One turn sends every row of this set to another row. A few are shown first. Where does it send the rows asked after them?
Q_760: [-44 -32  -5  20 -15  13  -7  24   7 -15  18  31 -26 -24  -7 -15   4  16
   4 -13 -18   3]
Q_245: [ -5  -3   0   5  -3   1  23   6  25 -12  18  21   2  -5 -19 -32   4  -5
  -3   1 -57   7]
Q_521: [ 14 -23 -22  27 -13  10  -9  33   8   4  24  12  34 -30  19   4  -2  -7
  20   1   2   1]
Q_752: [ 14   5  12 -23   4  25 -28 -18  32  16  -3  27 -10   1   0   6 -26 -19
   7   3  16 -36]
Q_175: [-32  27   5  20   1 -17  11  35   6  29  -8 -20   4 -20  33  23 -12 -19
  -1  -3  20  -6]
Q_890: [ 17  13   6 -20  -6  21 -35 -20  37   3   4   3 -21   4  -7 -37  -1 -32
  -3   3 -14  -9]
Q_37: [-30  -7  -9  -9  -1   1 -57   2  18  16  -2  -4 -36  -5  -8 -23 -10 -11
  -4 -15   9 -18]
Q_808: [ 23  22   6  16  12  15  14 -31  -1 -25   9 -13 -20  -9 -18  17  32  10
   7  14  22  -7]
Q_728: [ 10 -25 -19  -3  12  -9  26  11  -8  -4  19   5   4 -11 -19  16  -4   6
  20   2  48  -5]
Q_318: [-33   1  18 -14  -1  -8 -22 -13  31  24   3 -11 -36  19  19 -12 -11 -18
  -9  -2   4 -48]
Q_268: [-42   9  13  19 -10  26  33  -2   3  -5  21  11 -36  -8  14  18  -9  -5
  10  -2 -23 -42]
Q_290: [ 15  40  18  25  -9  32  13  -4  12  -2  -1  -8   5 -25  43  24   4 -17
   5  14   4 -16]
Q_756: [ -1  16  -4 -12   7   6   3  26  26  14   7  -3   6 -20  46 -35  30  -7
 -10  24   5  27]
Q_670: [ -8  35  10 -13  18  37   9  15  17   9 -15  42 -24 -17 -20  -6  14   3
   8   9  -7   2]
Q_992: [ -3  -6  22  20  12  -6  31 -17  13 -23  25 -35 -11  19  -3   2  36  13
 -12   8  10 -18]
Q_366: [ -3  11 -24   5 -54  29   3 -16   2   3 -10 -29  -3  -5  10  20  24   0
   5  30  -7 -21]
Q_47: [-11 -52 -30   1 -15  34  19   0   2  15 -13  -2   1   1  27  -1  -2   4
  28  27  11   0]
Q_643: [ -2  -8 -17   8  35  14   2  -5 -23 -23   4 -17 -11 -21 -22   5  19  28
  16 -12  25  -5]
Q_423: [-55  29   3 -19 -11  -9   6  14  13  10   5  17 -43 -20  10 -17  24  15
  -9  15  -7 -11]
Q_593: [-25 -19  13   4   6  28 -36 -14  17 -11   5 -14 -22   4   7 -13 -21 -10
  -3 -27 -14 -44]
Q_162: [  1  -3   9 -21   5 -14  33   6  20 -26  27 -30 -10   4  -3 -20  26  -7
 -20   9  25  24]
Q_160: [-23 -13   6 -18 -43  21  11  12  15 -15 -32 -21  -3  -6  28 -10  12   0
 -20  16  21  25]
Q_163: [-20  -1  -7  -2   5 -33  25  20   1   9  15 -23 -28  -2 -14   5  10  -9
  -1   6  52  14]
Q_198: [  2 -14   3 -34 -12   3 -18  -2  33  -3  17   4   7   0   2 -18 -39 -33
  -8 -10  -3 -15]
Q_875: [-19  -7 -12  10 -28  22  13  35  20  32 -29 -27   3  15 -21  22   4 -19
   0  11  19   9]
Q_357: [-12   2 -16  -2   1  26   8  -3 -14  -1 -64 -24  13  -5   0  -7   4   8
  11   1 -11   2]
Q_658: [-11 -11   8  53  -4   0   0  21  25   2  21 -32  16   5  27 -13  25  -7
  -4  -4 -31 -14]
Q_905: [-23  15   9  -6  -8   1  32  18  30   3  18  31   4 -13 -15  35 -32 -10
 -10   2 -13  -9]
Q_526: [-17 -28  -2   9  -9   8  11 -13  37  13 -19 -25  22  23   8  12  14  23
 -23  24 -22   5]
Q_482: [-16  13  -8  21  38  27 -27  21   1  15 -16  -2   2 -27  24 -10  30  25
   7   0   1   3]

Q_875 turns into Q_47
Q_658 turns into Q_756
Q_162 turns into Q_163
Where do these go?
Q_198 turns into Q_37
Q_905 turns into Q_760

One turn sends every row of this set to another row. A few are shown first. Where does it send the rows asked after them?
Q_842: [-31 -13  32 -13  14   6  -5  15  -1  -4   7  28  18 -38 -13]
Q_371: [-16  -9   7  -5 -15  26 -40  25  23  26 -10   7  -3  36 -17]
Q_242: [ 13 -29  35 -13 -26  13  20   7  -2   0  28   9  30 -15   7]
Q_133: [  6 -49  31  21 -15   1 -29   5 -14  30  32   6 -37   0  -2]
Q_208: [-14  -5  29  29 -16  -8  -2 -40  28  14 -10   9  19   9  -4]
Q_700: [ 15 -17   3  46 -14   0  -8  11  13 -17 -17  -7 -10 -12 -24]
Q_436: [  8 -50  30  20 -13   3 -40   5 -12  28  16  10 -31   4  -1]
Q_937: [-12 -16   1 -10 -33   6  22  18  -2 -10  30 -14 -23   3 -52]
Q_570: [ 10 -48  25  19 -11  18 -27   5 -21  24  29   9 -23   0   2]
Q_221: [ -6  15  -3 -27   4 -21  -9 -20  -3  29  30  15 -14  -8  -6]
Q_239: [-20  -1  -3 -11 -35  15  20  17  -9  -2  26 -11 -15   8 -46]
Q_389: [ 12 -16   9  47 -16 -10  -8  17  15 -13  -6  -6 -20 -20 -28]
Q_73: [-15  16  -4 -21  -4 -13   3 -19 -14  43  25   9 -18  -3 -12]
Q_255: [  7 -51  17  16  -8  10 -35  -8 -22  22  26   4 -28  -2  -6]
Q_71: [-18 -11  13 -32  24  28 -29 -14  18   6   8  20  -8   5  -8]
Q_714: [ -1  16   0 -19  -1 -22  -4 -18  -3  34  36  11 -22   7 -11]
Q_632: [-16 -15   5 -15 -39   9  10  21  -7  -8  23  -8 -18  -1 -53]
Q_885: [ 12   7  -6   2  13 -10  31  38  21  27  -3  -5  -2 -10   8]
Q_119: [ -4  -7  37  17 -20 -23   4 -39  32  22  -1   7  11   8  -3]
Q_977: [  4 -13   5  45 -16  -7 -16  23  17 -11 -18  -6 -27 -11 -29]
Q_463: [-31 -46  14  11  -6  13  15  16  22  37   6 -14 -15  43 -19]
Q_776: [ 10  -1  -6 -14  20 -13  25  43  19  20  10  -1  -4 -12   7]
Q_104: [ 16 -30  37 -18 -29   8  17  23   3  -7  20   5  24 -22   2]
Q_168: [-14 -16  30  16 -17 -15   5 -37  25  24  -7   2  22  -2   3]
Q_244: [-28 -46  16   2   2   0   4   8  23  43   6  -5 -24  45 -12]
Q_46: [-27  -8  19  18 -20   5 -22  55   4  18 -10  15  17 -13 -24]
Q_520: [-40  -3   8 -18 -21  30 -17  36  10  12  11   3 -13 -33 -12]
Q_595: [-34 -15 -14 -15  22   1 -18  23  31   3  15   6  25  -7  -9]
Q_428: [ -8  13  -7 -10   5 -10 -12 -22 -13  37  37  13 -23   0  -7]
Q_270: [ -9 -16  24   6  18   1 -27   6  10   9 -17  34  23  27 -19]
Q_77: [ 22  -3   1  -3  18 -17  28  38  31  18  10   1  -5  -1   6]
Q_236: [ 14  -4   2  49 -12   3  -2  21  10 -11 -13  -4 -14 -16 -18]
Q_59: [-31 -46   8  14   6   4  16  11  25  43   1 -16 -25  30 -14]
Q_821: [ 25 -31  35 -19 -26   2  19  11   2  -4  34   8  18 -14  -1]
Q_19: [ 5 -5 -4  4 24 -3 31 38 24 27 11 -2 -3 -4 14]
Q_205: [-13  -6  29   7 -12 -25   4 -37  36  19  -8  11  19  14  -3]
Q_22: [ 29 -25  33 -18 -32  14  16  13 -14   2  21   6  24 -16   5]
Q_810: [-13  -8  50  -1 -18  29 -29  20 -11  18 -15  22 -16   1 -17]
Q_758: [-24 -43  21  16  -6  -4  16  14  31  46  10 -12 -25  35 -16]
Q_833: [-11 -14  -6 -14 -29  14  19  22  -7  -1  17 -10 -19  15 -51]

Q_242 turns into Q_570
Q_371 turns into Q_595
Q_221 turns into Q_632
Where do these go?
Q_255 turns into Q_73
Q_389 turns into Q_119

One turn sends every row of this set to another row. A few are shown first. Where does it send the rows asked after them?
Q_180: [  5  -5 -27  34  -8  23   6  24 -20   8  -8 -37 -14   6  52  39 -48   7
  -8   0   9  13   3   2 -26 -30   1  12 -23 -28   1 -16  -3  -9  23 -35
   2 -27 -65  15  21  -1   9  11  -1  11  -1  21  17 -12  14]
Q_398: [ 23 -40   7  -6 -33  24  36  14  15 -16  -5 -64 -23 -11  31  13 -21  14
  -5   9   7  -8  13   4  15  -2 -20  -1 -16  -7 -11 -34   1  -5  11  13
  32   8 -13   6 -54 -11  -3 -18 -30 -17 -17 -12  60  -5   6]
Q_380: [ 19 -15  24 -10   1  23  46  23  30  16  17 -45 -32   6  43 -24  22   7
  12   5 -24 -14  -7   7 -15  -3  16  10 -27  24 -13 -11   1 -13   0 -20
  -6  20 -22   6  15  24 -37   8 -29 -31  20 -36  51 -11  50]
Q_390: [  8   7  12  -3  -8  14 -19  -2  14   2 -15  -2 -49  34  45 -23   3  28
 -33  17  27  -6   1  20 -20 -21  -1   7  16  35  11   4  -6 -39  12  -1
 -29   8  15  -9  16 -13 -37  21  -7   2 -17 -12   1 -51  23]
Q_51: [ -9   5  19  -5  29  11 -14  24  28  26 -16 -39 -45   1  43  30 -22  19
  -6   3  26  11   6   8 -13 -30 -12 -12 -15 -29  22 -17   3 -26  22 -57
   6   7   9  -2   8 -19   2   3 -13  -1 -27 -19  55 -49  26]
Q_92: [ -9  -2  -3  12 -10  18  33   9  -4 -21  -4 -58   0 -21  45 -10  10   1
 -38  36  14   0  63 -12  12 -22  -7 -18 -21 -13  -2 -22  20 -63  43  -2
  10 -40 -39 -12 -27 -19  16  -1  16   9 -26 -17  20   9 -11]
Q_455: [ -6  -2  -9  11 -19  16  25   1  -4 -32   5 -59   4 -13  53 -13   7   1
 -36  31  17  -5  64 -15   9 -16  -8  -4 -20  -3 -17 -11   9 -66  29 -12
   6 -39 -41 -13 -40 -19   4   1  15  14 -16 -15   6   0 -18]
Q_2: [ 22 -34  15   0 -36  19  36  15  20 -12  -5 -47 -21 -13  29   5 -14  13
   1  17  13  -7  24  12  18  -6 -26   0 -19  -6 -20 -34  -8 -14  -1  16
  13  13   5  12 -52  -4  10 -10 -37 -16 -16  -9  57  -1  14]
Q_654: [-16  -3 -27  36   6  16  15  30 -15  -9 -25 -17 -24  15  49  33 -50  15
 -15   8   0  28   7   2 -26 -24  12   8 -13 -32   5 -10 -20 -12  21 -18
 -26 -27 -51  10   0   0   5   1  10  20   3  18   6 -23  23]
Q_703: [  1   5  -2  22  33  45  49  14   5 -24  24 -41 -15  -2  67 -36  53   6
   4  -2 -10   4  26   1 -23  -3  20  -8 -30  23  -5  18   5 -19  45 -18
  -1 -30 -30 -20   4 -18  -6  48  33   6   6 -38   4 -18  25]
Q_292: [ -1   5  -1  13  -8   9  34  13  -5 -22  10 -60   6 -18  59 -12  14   7
 -43  24  12  -8  65  -3  13 -16   1 -24 -37  -9  -8 -15  19 -58  36   1
  -5 -37 -28 -15 -31 -15  13 -10  16   6 -19  -5  -3  -6 -16]
Q_755: [ 14 -13  12  -2   0  22  55  25  29   7  15 -53 -32  17  42 -28  13   8
  18  13 -23  -6 -12  10 -21  -2   1   4 -29  18 -11  -1  -1 -15   0 -17
  15  17 -24  -3  14  26 -49   0 -29 -33  25 -40  42 -19  46]
Q_683: [ 35 -23   7   5 -31  33  34  10  20 -18  -3 -67 -18  -5  34   0 -27  12
   9  20  13   6  16   6  21  -6 -23  -7 -26  -2 -16 -36  -2  -8  -3  19
   8   0  -3  -7 -47  -5  10 -15 -33 -15 -19  -3  54   0  -1]
Q_12: [ -1  13  11  17  19  35  39   8   3 -26  25 -39 -13   0  77 -40  55  15
  -3  -1  -4  -8  27   6 -28 -17  20  -8 -33  25  -9  13  10 -19  44 -25
   4 -25 -19 -17  11 -18   0  42  33   2  -1 -59  17 -25  20]
Q_962: [ -7 -13 -30  70 -43  43  25 -13 -21 -17   6  -2 -27  23  42  -9  -9  47
 -14  -6   4   6   1  21  -5 -13  -5 -21 -27 -11  35  31  10 -14  28 -21
 -11 -25 -11   7  -8 -12 -23  -6  16   0 -29   1  10 -42  35]
Q_23: [-13   2   1  27   0  23 -14  13  31   0  -6 -13 -35  36  23 -27 -19  29
 -39  35  15   9   0  31 -20 -15   3   8   2  26  19  12  -3 -43  15   7
 -36  -4  17   1  25   2 -28  12   2  -5 -39 -17  -6 -27  26]
Q_75: [  9   7 -34  59 -22  21   7 -15 -19  -5   1  -5 -33  23  31 -17  -1  38
 -13 -21 -11  -8  -6  18 -28 -21   6 -27  -3 -18  31  36  -4 -27  40 -20
 -19 -17 -22  10 -11 -14  -5 -19  15   2 -26 -22   3 -42  35]
Q_713: [ -6  -2   1  18  29  26  43   9   8 -18  17 -33 -12  12  74 -42  44   1
  -1   2  -7  -8  32   5 -34 -11  13 -14 -42  21 -11   4  16 -16  50 -23
  13 -31 -15 -12  14 -19 -14  51  34  -1   2 -48  20 -23  23]
Q_449: [ 18 -11   6  -4   1  29  55  18  37   7  12 -47 -35   1  36 -25  22  16
  36  17 -19 -15 -12   2 -11   3   6  -6 -27  10 -13  -4   0 -24  -3 -13
   5  27 -22  -2  21  28 -39   0 -32 -25   6 -39  43 -21  45]
Q_734: [ 26  -6   7  14  -4  20 -13  -8  16  11 -15   3 -34  28  23 -23  -8  25
 -20  27  20   8  -9  25 -23 -34   2   8  11  15  19  17   0 -44  23  -8
 -28  10  21   5  22   2 -22  36 -12  -3 -25   5   1 -28  34]
Q_378: [ -6 -10  28   9  22  33  -1  18  28  17 -33 -31 -46   4  42  28 -22  29
 -27  33  10  32  -6  16 -12 -33  -5 -20 -23 -48  28  -2   9 -14  27 -44
  -1   5   9  -4   4 -15  -3  -5  -4   1 -31  -3  41 -43  29]
Q_553: [ -4   4  -5  20  29  34  47  22   4 -23  19 -32 -19   3  68 -34  55   1
   6  -3  -9 -18  29  -2 -16 -12  25 -19 -30  19 -18   4   9 -16  48  -8
  -1 -23 -10  -4  17 -12 -12  51  30   2  -4 -47   3 -29  23]
Q_358: [ 15   2 -21  62 -41  37   3 -23 -26  -5   4 -16 -39  26  53  -8   9  29
 -34 -14  -9 -10  -3  19 -21 -11  -7 -19 -16  -6  13  36   7  -9  31 -14
 -10 -19 -41   0  -2 -25 -27 -19   9   6 -21 -10  -2 -41  16]
Q_599: [-10  -3  -8   2 -21   2  23   6  -6 -23  -3 -53  11 -16  62 -23   8   3
 -41  23  17  -6  64  -9  -2 -18 -17 -16 -35  -1 -14 -16  18 -64  42 -14
   4 -37 -24 -15 -35 -15   7  -4  16   5 -19 -10   9   3 -12]
Q_534: [ 21 -11  17  -7  -2  32  47  26  30   0  16 -54 -29  12  45 -35  31  24
  18  11 -26 -22 -16   8 -19  -4  17  -4 -24  14  -9   2 -10 -14  -7 -12
  -9  18 -17   6   7  21 -34  -3 -25 -37  14 -36  40 -20  53]
Q_642: [-15 -29 -27  38  12   2   7  18 -24  -5 -20 -39 -16   4  44  11 -46  34
  -2  17   6  16  -6 -19 -19 -30   6   1 -20 -33   8  -6  -3  -8  21 -31
 -23 -27 -46  19  18   9   5   8 -11  -5  -3  27  10 -11  32]
Q_356: [-19  -8  20  13  38  11  -3  23  28  19 -27 -37 -42  -4  22  11 -11  19
 -13   5  24  31 -25  17  -2 -27 -16 -15 -28 -24  27  -9  -8  -4  34 -50
  -4  -1  18   1  -6  -1  12  -1   2   2 -32 -19  18 -44  34]
Q_28: [ 25 -30   1   0 -38  24  29  18  12 -20  -6 -65 -19  -2  37  -1 -29  12
  -4   9   7   2  14   3   8  -7 -35  -3 -21   2 -24 -26  -4  -6   7  13
  22   5   4  -5 -56  -4  -1 -23 -36 -23 -10 -15  50   0   5]

Q_534 turns into Q_703
Q_28 turns into Q_755
Q_358 turns into Q_180
Where do these go?
Q_292 turns into Q_683
Q_23 turns into Q_962
Q_398 turns into Q_380
Q_734 turns into Q_75

